In the rows, 128 means zero.
Each path below is one point turned by a fixed rotation once a step. After each direction that follows a path, write how fast that rotation turns it, in degrees per step (0 if it stays still).
Each turn is a multiple of 5 degrees from 10 to 175, or 0.
Each row of a path follows its step; steps can be skipped.

step 0: [127 136 138 116 135 121 125 119 127 132 125 122 122 122 128 132 135 121
 135 121 129 124 124 131 136]
step 1: [131 124 129 138 128 123 120 127 133 133 122 137 129 135 130 129 128 122
 119 128 142 135 134 135 137]
step 2: [125 133 126 128 121 118 118 132 129 137 124 116 133 129 119 133 124 127
 137 126 129 116 123 134 125]
step 3: [123 120 135 137 121 127 132 118 122 138 127 140 117 121 122 126 129 127
 130 127 137 129 125 129 128]
step 4: [133 134 118 122 120 124 127 132 136 134 132 125 129 120 124 131 131 127
 126 135 128 137 119 142 132]
step 5: [124 133 140 130 129 122 133 124 122 138 136 135 139 127 131 133 128 130
 121 127 134 121 118 123 132]
step 6: [137 128 126 124 119 132 122 121 126 128 123 120 132 121 127 118 128 121
 128 120 137 135 123 127 139]
step 7: [128 124 132 133 126 113 122 138 131 122 128 132 127 127 123 130 120 125
 116 133 135 122 117 124 127]
step 8: [129 137 125 127 129 122 127 120 130 132 118 130 126 114 126 124 135 121
 138 128 127 117 124 122 134]
step 9: [127 122 137 129 131 128 120 126 138 122 132 137 123 126 126 137 129 124
 128 131 141 134 126 137 139]
step 10: [137 141 127 134 128 112 124 131 125 138 126 121 133 134 130 132 132 124
 135 132 132 127 129 132 128]
Speeds:
[131 128 132 127 132 125 131 129 123 129 128 127 126 130 126 130 128 127
 129 128 127 126 125 127 125]
145
[130 129 124 128 128 126 129 129 127 125 129 127 128 128 126 130 127 126
 123 132 131 131 131 131 126]
130
[128 127 129 126 128 125 126 127 127 129 127 125 130 131 131 126 128 128
 122 123 127 129 130 128 129]
70

step 0: [127 119 121 128 130 127 132 134 127 132 123 124 119 128 127 121 119 126
 130 133 135 121 131 129 123]
step 1: [131 130 127 123 143 127 129 132 133 123 123 126 128 130 123 123 123 127
 125 129 131 120 135 134 125]
step 2: [126 126 125 129 135 125 133 141 123 121 133 122 126 127 124 126 125 132
 126 126 132 119 122 133 126]
step 3: [125 131 134 130 134 131 132 131 129 124 132 123 120 132 118 131 125 134
 124 129 129 123 135 134 136]
step 4: [119 125 129 134 125 129 131 135 123 133 123 118 123 130 123 130 120 132
 129 130 132 123 129 134 126]
step 5: [122 134 130 129 137 126 125 132 131 130 118 127 128 130 121 127 124 133
 134 134 128 127 137 136 129]
step 6: [122 133 127 132 133 123 130 136 126 128 129 123 132 129 129 124 127 132
 135 136 135 124 121 136 122]
step 7: [123 131 129 132 137 131 130 129 133 125 138 126 128 125 125 124 131 134
 133 138 131 125 135 134 135]
step 8: [118 123 130 133 128 134 133 128 129 133 132 116 131 125 129 125 127 129
 125 135 131 122 127 134 125]
step 9: [117 124 130 125 137 133 124 131 133 133 124 124 132 121 124 124 126 129
 129 131 122 124 134 132 134]
step 10: [119 131 130 125 133 131 126 134 128 132 126 122 133 133 131 125 128 128
 130 131 125 121 115 136 128]
Speeds:
[128 130 129 130 128 128 124 127 129 131 131 128 127 128 128 124 126 128
 129 121 130 129 129 128 127]
0
[129 132 128 125 132 126 128 132 128 126 131 131 128 127 129 129 131 130
 129 127 129 130 123 130 129]
85
[126 130 129 129 127 125 125 128 125 131 126 131 127 134 129 128 127 129
 129 132 131 131 128 127 129]
55
[130 126 124 131 133 129 127 125 129 128 128 130 128 129 131 129 129 132
 129 129 132 127 128 127 125]
60

step 0: [128 133 126 138 131 123 132 119 135 136 121 124 123 126 118 123 134 135
 121 129 133 127 122 131 122]
step 1: [120 130 139 136 129 128 128 131 124 115 124 133 136 120 129 123 130 128
 133 126 122 138 128 132 128]
step 2: [122 127 120 123 133 126 124 135 130 131 139 130 141 133 122 124 125 129
 122 119 136 126 127 131 134]
step 3: [136 127 126 127 131 132 126 129 127 122 119 127 132 130 135 141 125 120
 121 133 134 131 137 118 129]
step 4: [138 132 122 129 118 122 128 129 125 134 139 122 121 133 130 129 128 125
 141 130 131 133 121 127 131]
step 5: [132 116 138 123 123 127 134 116 136 131 125 131 126 122 128 126 126 131
 123 131 119 124 123 125 132]
step 6: [125 129 129 137 125 137 133 132 130 122 126 127 123 136 122 120 133 130
 125 129 131 127 121 138 114]
step 7: [123 134 130 132 134 123 125 128 129 129 119 134 137 128 115 123 127 122
 133 124 119 129 136 130 134]
step 8: [127 125 125 125 143 131 125 130 122 128 136 133 130 127 137 123 120 127
 126 126 138 137 129 128 125]
step 9: [137 131 122 124 122 116 132 128 133 128 129 124 133 124 128 143 132 127
 123 123 133 132 138 128 126]
step 10: [135 132 139 124 119 137 121 123 125 125 136 124 129 126 134 131 125 120
 136 131 129 124 119 127 131]
Speeds:
[129 129 122 126 127 129 128 126 128 128 131 127 127 131 124 127 132 131
 128 125 127 131 128 128 129]
160
[128 125 128 131 125 131 127 127 132 129 128 126 128 123 127 124 132 127
 129 129 127 126 127 128 126]
65
[124 129 127 127 128 129 126 130 125 129 128 127 123 127 131 129 130 131
 128 127 125 123 131 127 129]
0

step 0: [134 125 129 121 127 128 131 127 121 128 125 136 122 135 133 116 121 126
 126 120 130 131 124 123 127]
step 1: [133 130 122 137 124 130 130 129 131 124 119 124 127 134 118 124 132 119
 130 133 126 128 133 126 120]
step 2: [130 129 130 130 118 118 128 130 124 121 128 137 140 132 134 133 129 132
 128 124 127 129 131 132 128]
step 3: [128 125 121 125 131 128 126 126 125 129 124 123 121 132 127 135 128 135
 135 132 116 132 128 139 128]
step 4: [116 129 129 124 126 133 125 135 122 130 125 133 133 122 125 130 135 130
 120 130 131 131 120 132 125]
step 5: [128 125 125 121 127 128 132 124 120 129 133 121 118 130 129 125 132 133
 131 123 140 125 134 129 128]
step 6: [133 141 134 127 127 131 128 128 129 131 124 128 123 133 132 119 131 127
 122 130 126 138 127 122 122]
step 7: [135 130 128 134 124 126 119 124 128 128 129 138 128 130 118 127 128 126
 129 125 131 119 137 131 123]
step 8: [130 128 128 130 128 123 131 127 119 131 122 130 136 132 138 120 127 126
 136 131 120 128 127 136 131]
step 9: [123 125 122 131 122 132 124 125 121 124 132 125 126 129 120 136 125 120
 124 129 122 135 126 135 125]
step 10: [126 119 125 121 122 123 129 132 123 128 126 128 133 123 129 124 131 140
 122 135 133 133 131 128 128]
Speeds:
[126 129 132 130 124 129 128 129 129 128 129 126 127 128 126 129 131 126
 123 127 124 125 127 128 128]
140
